rotation steps, each row followed by its count of steps
The counts run from 0 to 720.
[ 28  10 -17 -18 -43  16  16  10  26  12  13 -32  22 -29  17 -31 -43  15
  37  14 -57  -3  -9  -8   5  12   8 -19   5 -40 -24   9  -3   7  23   8
  26 -13  10 -33  -1  -7 -30  -6 -10 -37 -30  21 -50   3  28   2 -60   0
  -5  11  23  25  47   4   5  -6 -53 -37  41   0]	420
[  5  -1 -45  -7 -15  32  61  22 -16   4  -3  34  20 -35  71 -21 -13 -14
  23   4 -33 -20  37   0  23  27   6 -10  13   6   4 -13  -3  30  -8  51
   4  -7  13 -18  35 -22   3 -34  13 -13 -12   0 -19   3  21  60  15  20
  29   1 -24 -15  33  -7   2  38   6 -10  40   2]	523
[-10  20 -28 -56 -19 -21  36   2  -1   4  -1 -33  -9 -30  16 -28   4 -55
  40  11 -14 -11  37 -15  30  60  12 -29  22  -6  -5 -15  10  28  37  15
   9 -15 -48  40  -8   5  -6 -20  19   8  -3  29 -28  19  37   3  -5   4
  30   6 -29 -35  39  17  -1  10 -29 -24   5   5]	304
[ -3  39 -13  -2 -45  19   6  53  23  -6  -2  12  15 -35 -14 -31 -38   2
  17   9 -38   7 -20  12  16   2  19   1  12  27   9 -18 -24   1   5  35
   5   0  -6 -47  -8   6 -28  40   4  12 -34   5 -16 -16  30  45 -32  25
  48  28  11   3  53  23 -11  53 -17   1 -26   4]	624
[-20  -6 -12  17  10  -1  30   7 -10  46 -12  -2   3 -23  48   0   4  -8
  52  14 -44 -27  34   3  11  17  -6  19  32   7 -11 -11  18  24  14  10
  27  38   0  12  -9   1 -17 -33  -3 -16 -19 -46 -59 -18  27   4 -29 -16
 -12 -26 -42 -13  27 -25  -2  -8  28 -53  32  36]	553
[  2  10 -44  -8  -7  30  63  25 -13   8  -6  39  24 -40  63 -20  -7 -25
  25   3 -17 -22  41  -1  19  24   4  -7   1  -5   2 -19  -6  38  -7  44
  -1  -1  12  -7  29 -22   7 -33   9  -8 -17  -2 -42   7  21  62  27  26
  38  -8 -23 -11  35   6   4  39   6  -5  32   3]	524
[ -5  23  16 -49  -9  24  40  34  19 -35   6   4  -1  -9   2 -15   6   9
  24  20   2  -6   6   0  52  62   2 -26  29  19 -26 -17 -26 -26  32  42
  15 -13 -34   5  -4  15   0 -18  20  33   3  18  23   6  12 -17 -21  19
  32  36 -11 -33  32 -37  21  41 -44  -5 -15   7]	484
[-25  34   3  21   1   1   7  27   2  43  28  15 -35 -16  -3 -18 -13  17
  46  32 -14 -24   0  12   2  20  -1  16  47  11  15 -17   1 -36  15  50
  12  23 -10  14   2  24  -1   1  -7 -16 -45   2 -31   1   7  30 -36  28
   5 -28  -7 -37  43 -48  -3 -15   9 -59  31  40]	573
[-22  26 -24 -24 -42  -2  12  44  12   6 -33 -33  32 -54  -9 -10 -11 -28
  28  22 -46  13   3 -11  47  32   5 -18   3  18 -19 -19  -1  37  37 -11
   6  -6 -21 -30 -37  14 -35   6  -5  19  -9  -5 -49 -15  39  -1 -40   3
  37   8 -18  -6  39  35 -22  32  -8  -7 -17 -14]	641
[-12   7  -3  -8 -19  10  54  -1  34  -1 -44   0  22 -22 -14 -24  21  -4
  25  22  12  -2  18  28  37  15  -9  -1  12   3 -16 -41 -35   4  11 -15
  30  32   2 -28  13  30 -33   0   4  -7 -43 -50 -60 -16  19  16 -28  21
  10 -14 -15   4  35 -30   2  13 -36 -70  -2   0]	196
[-17  20  -1 -61   6  23  67  37  25   3   4  18 -14 -29   7 -20  13  -4
  41  -7 -31 -17  22   6  19  18  13 -14   7   3 -12 -20 -22   4  37  13
 -20 -29 -53   7 -15   0 -13  -4  12   1  26 -11 -25  20  10   6 -59  13
  75  19  16 -31  30   3   2   9  17 -14  -7  24]	284
[ -8  36 -27 -23  -5  14  25  14 -10 -19  41 -23 -19 -28  54  -6 -29  18
  29  15 -46 -21  16 -30   9  33 -21   7  54  18  37 -31  -9  -1  19  33
 -12   5  -1  24  -8  22 -14 -18  43 -22  -4  -9  -6  11   5   9  -5 -15
  44  12 -45 -33  29  36  38  19 -28 -16   5  27]	316
[-28  43   0  15   6  -7  10  22   3  56  31   8 -29 -20  -5 -24 -17  -4
  48  34 -12 -24   2   9   9  30   0   8  40  -2   9 -10   9 -29  17  48
   7  12 -15  13   1  22  16   3 -12 -18 -48  13 -32   2  11  28 -38  27
  -2 -34  -3 -33  47 -48  -8 -17  11 -56  30  36]	574
[-10  -6  37 -10 -12  -1  13  21  35  -7   7 -10   0 -25  11  -6   3  44
  39   8 -62   3  -2  -1  27  24  22  16  34  22 -17   5 -16  -2  30  19
  22  19 -13 -14 -55   0 -48   1  18  36   1 -42 -28 -10  23 -43 -63 -24
  26  29   4  16  31  11  14  31 -16 -17 -26  18]	454
[ 13  13  -9  36 -27  29  26  32  39  -3  13  -1  -8 -69  -1  -9 -53  -2
  34 -14 -10 -32 -16 -12  17 -12   7  53  10 -27 -21 -24  -1  20 -10  17
 -22   5   8  -1   7 -11 -21   0  13  -2 -32  24 -56   6  34  41 -38  22
   7 -31  20  -5  54  35  -6   3 -15 -14 -13  -6]	606
[ 24   7  29 -33 -46  -5  46  14  27   9  27 -22  30 -22  25 -14 -22  -9
  28 -14 -65 -17   6  20  25  13  39   6   9 -11 -13  23   9  12  38  61
  36  -6   9  -5 -37 -27 -13 -22  27  13 -12   6  -6  -7  41  18 -10  -5
  11  49  11  20  44 -13  14  -1  -9   8  30  26]	68
[  4  26  -8  13 -12   4  33  17  40  24   7   5 -17 -37 -17  -2  15  -1
  50  41  -3 -50  10  13  57  19  -2  22  -9 -50 -32 -30  -7  -3  13   7
  30  29  10   4  15  26  -1  -2  12   3 -26  20 -65 -12  31  13  -4   7
 -32 -31  10 -12  47 -29  38  -6 -41 -12   2  12]	584
[ 11 -30   3  34 -19   5  18   3  27   9  -6 -24   2 -33  13 -19  -1 -19
  69 -10 -11 -34  47  33  37  30  37   7  21  -4 -33 -20   2  39 -27  41
  23  -6   3 -11   1 -18 -14 -31   9 -17 -41 -16 -64 -13  56   3  -7  -2
   6  12 -44   0  22   4  28  -6   4 -13  13 -15]	165
[ -2  29 -29  14  21  34  -1  29  -2   2  31  -4 -27 -38  35 -20 -11   9
  52  17 -16 -36  27 -33  11  56   8 -10  56 -39   4 -50 -10 -18   4  48
  -1  -4  -7  12   7 -13  -5 -18  -9 -47 -39  19 -37  14   2   1 -10   1
  30 -21 -31  -9  38  13  19  15  -7 -21   4 -19]	141
[ 12  20 -15   0 -32  20  39  20  34   7 -27  -4  -6 -23 -22  -5  14 -19
  29  45  -4 -24   0  27  53  26  -7  -7  18 -12 -27 -32 -21 -22  33   9
  45  18   7 -19  33  41 -14  -5   5 -10 -39  -8 -23 -29  23  28 -30  29
 -21 -19 -12 -13  41 -52  12  -6 -35 -43   4   9]	389
[ -1   8  12   0 -46 -19  32   5  24   3 -11 -18  17 -26   1  -7 -23  18
  13  47  -2  12  -3   8  43  18 -25  18  11  31 -10  10  -7  -4  10   9
  37  36  12 -11   3  60 -23  -5  20  34 -24  -1 -24 -17  28  12 -22  33
 -27  -1  -4 -30  50 -22   4  20 -71 -47  23  32]	212
[-21 -11  -6 -23 -15  19  26  22   2 -25 -24   6   5 -26  21 -16 -14  18
  28  33  -3  26  -1 -25  31  55 -16 -13  31  28 -25   5 -25   2  24  10
  14  -2 -34  -9   3  18 -22 -18   3  42   6  17  -7  16  16 -20 -61  25
  18  -1  -9 -32  37 -15 -32  55 -55 -54   6  -7]	660
[ -6  12  25 -45  12 -16  26   7  24 -17  23 -21  14 -28  13 -29  10  32
  24  34  -2   7  38 -19  24  71  14 -33  32  -1 -16  -4 -22 -29  29  40
  -2 -13 -29  -2 -22  24  -3 -12   6   5  -1  21 -16  18  -8 -24 -24  26
  58  21   5 -24  32  -2  17  21 -44 -37  16 -12]	674
[-14  32  10   1 -20   7  26  30  23   3  25  25  28 -46   5 -42 -43  28
  17   6 -18   3 -18 -15   4   1   1  25  -6  -9   9 -10 -20   5   0  21
  -6  20  15 -16 -21  -3 -18  29   3  18 -32   8 -68   4  16  44 -19  29
  43  14  45  13  62  30  -6  49 -30 -13  -6   6]	430
[ -1  15  25 -41   2 -10  18  11  21 -25  24 -27  13 -22  10 -25   8  30
  19  43  -5   9  37 -15  32  75  16 -40  37   4 -14   5 -24 -32  30  53
  12 -11 -18 -12 -26  19  -6 -20   4  13  -5  17  -4  17  -4 -30 -22  21
  46  25  -4 -25  41 -12  20  25 -43 -24  26  -8]	675
[-36   8  -9   8 -23  12  52  25   9  27 -20  10  22 -28  -8 -24 -29  -8
  42  -4   7  -2  14  42  14  -2  -2   8   7  35 -15 -10  -2  30 -19  13
  -9  -4 -15 -21   9  11   3 -14  -9 -24 -35 -25 -54   4  34  40 -48  44
  36 -12 -24 -39  24 -20 -12   2  26 -53  36  14]	187
[ 14  19 -19  37 -52  38  21  40  28  11  21   2 -20 -42   9   2 -54  10
  44  15 -42 -36 -29   6  34  -1   1  41  19   1 -22  -5   7  11   1  38
  -6  -8  26 -21  22   4 -18  -7  28   4 -29  25 -13  -3  39  37 -37  14
 -21 -20   6 -16  49  11   8  14 -16   4  10   7]	603
[ 12   0   9  25  29  38  17  50  42   4 -30  10  16 -45   8  10   0  -1
  52  38 -18  -3  26  -4  43   1  -8  -9  13  13 -20 -22  -4  -3  -8  28
  14   9 -10 -16   2  42  -2 -11 -11 -32   4 -27 -39 -27  24  22 -35  19
  21   6 -32 -54  18  13  13 -21  43 -36  -2  21]	366
[-20  28 -29 -46   0  -8  26  29  -2  16 -19  -2  -3 -26  21  -4  28 -39
  50  39 -29 -10  19 -32  45  59  -2 -24   2 -21  -7 -22   9  20  41  -1
  38  16 -47  36 -16  13  -7  -2   0  19   7  16 -42  -2  38 -11  -3 -17
   6   9 -32 -22  42   4  -2  32 -27 -12 -17  21]	113
[ -6  22   1 -21 -20 -20  42  -9   1 -10  25 -41 -20 -45  22 -20  -9 -41
  27  -7   6 -26  40 -19  32  58  24  18  50  -2 -10 -18   6  17  29  53
 -20 -13 -19  42 -20 -12  -4 -36  37  15 -25  23 -16  22  17  -3   1  23
  45 -16 -26 -28  35  10   1  -1 -11 -12   5 -14]	495
[-51  19  22  -4 -15  -8  27  32   4  22  25  -2  10 -24  13 -10 -19  24
  51 -10 -62 -10  -4   3  23  29  12  26  19  32 -25  17  12  25  28  22
 -18  -4 -23  -6 -61 -17 -17 -18  10  33   6 -15 -36  21  35 -34 -57  -6
  32   4   5 -12  28  -6   1  24  22  -7   6  19]	458
[  2  52  27  11 -10 -11   6  27  51  13  45 -36 -18 -41 -23 -16 -24   2
  42  15 -11 -41   2   0  23   9   8  24  13 -38  -7 -29   4 -11  18  32
  -3  17   3  19 -28  25   1  14  10 -25 -43  22 -68  -8  21  10 -16  12
  11  -9   9 -10  52  21  28 -32 -13 -19  -4  21]	591
[ -9   5  -8  -5 -17 -15  25  37  23  24 -13  19  12 -65   2  -7  11   8
  30  32 -43   1  26 -14  42  17  29   8 -18   2 -29   4  -9  26  14   9
 -10   7  -3 -31 -36  -2 -36  10   2  46  22   5 -62  -2  32  17 -26  19
  38  -5  28  -9  45  45 -12  37   4   5  -8 -15]	445
[ -3  24 -25 -29   1  14  38   6  -4 -20  36 -18 -18 -23  54  -2 -20  25
  23  16 -39 -23  18 -26  16  30 -16  15  40  11  30 -30 -16  -3  10  26
 -12  13   3  21   0  34 -20 -13  50  -5  -4 -10 -19  14   3   5  -9 -17
  46   7 -41 -35  34  34  41  23 -36 -14  -8  31]	315
[-11   0  36  -1  -9   0  16  23  35 -16   2  -7  16 -34   9 -10   7  36
  41   5 -49   6   4  -8  28  16  18  25  25   9 -20  -4 -11   8  23   9
  25  24 -19  -4 -61  -3 -50   3  14  40   4 -37 -43 -11  18 -36 -52 -21
  29  30  14  16  44  20  11  35 -12 -24 -37  14]	453
[  3 -18 -14  19   4   8  25   0  -3  30 -23   1  -7 -29  52   2   9  -6
  41  30 -45 -11  28   6  19  18  -1  21  47  22   4  -8   4   8  14  27
  49  48  -1  10   1  11 -34 -25   3  -4 -22 -57 -27 -32  21  12 -25  -9
 -20 -12 -48  -9  32 -24  -6   4  12 -64  13  38]	551
[ 36  -1   9 -16 -33  12  53  14  15   3  10   2   9 -36  18 -21 -12   1
  20  27 -24 -16  14  -1  41  39  19  -1  12 -19 -50  19 -10  -9  38  53
  23 -19  19 -24  20 -14  -8 -35   6  18 -12  33   8   5  10  19 -27  42
 -12  -2  40   4  51 -47   2  12 -39 -21  49  -2]	52
[-18  28  -6 -42   7  17  42  29  14  -4  20  -5 -27 -30   3 -11  19  18
  33  20 -35 -18  26  -7  26  52  18 -17  42   6 -16 -25 -21 -27  51  37
 -18 -28 -33  -5 -17   5 -15  -9   9   2  11  -4  -2  19 -14 -22 -58  18
  71 -10  -3 -30  20 -17   3   4   2 -26   7  -8]	477
[-27  33  21 -45  19 -19  36   6  10  -5  31 -21  19 -35   9 -28   9  17
  28  19   1  -2  37 -22  29  72   7 -19  18  -8 -13 -17 -15  -4  29  31
 -20  -5 -21   5 -38   3   1 -18   5   4 -13  14 -49  32  -9 -27 -25  23
  65  -5   4 -15  28  -1  10  18 -25 -35  19 -26]	672
[-14  11  14  -4 -22   7  34  57  11  21  15  14  11 -43  15   1 -30  -7
  35 -15 -55 -12  -5   4  37  15  21  27   7  25 -29  18  22  33  31  46
 -13 -10 -18   5 -40 -24  -2 -20  19  41   9  11  -8   9  46  11 -45  10
  25  13  20 -19  34   8 -14  19  42  17  -1  23]	267
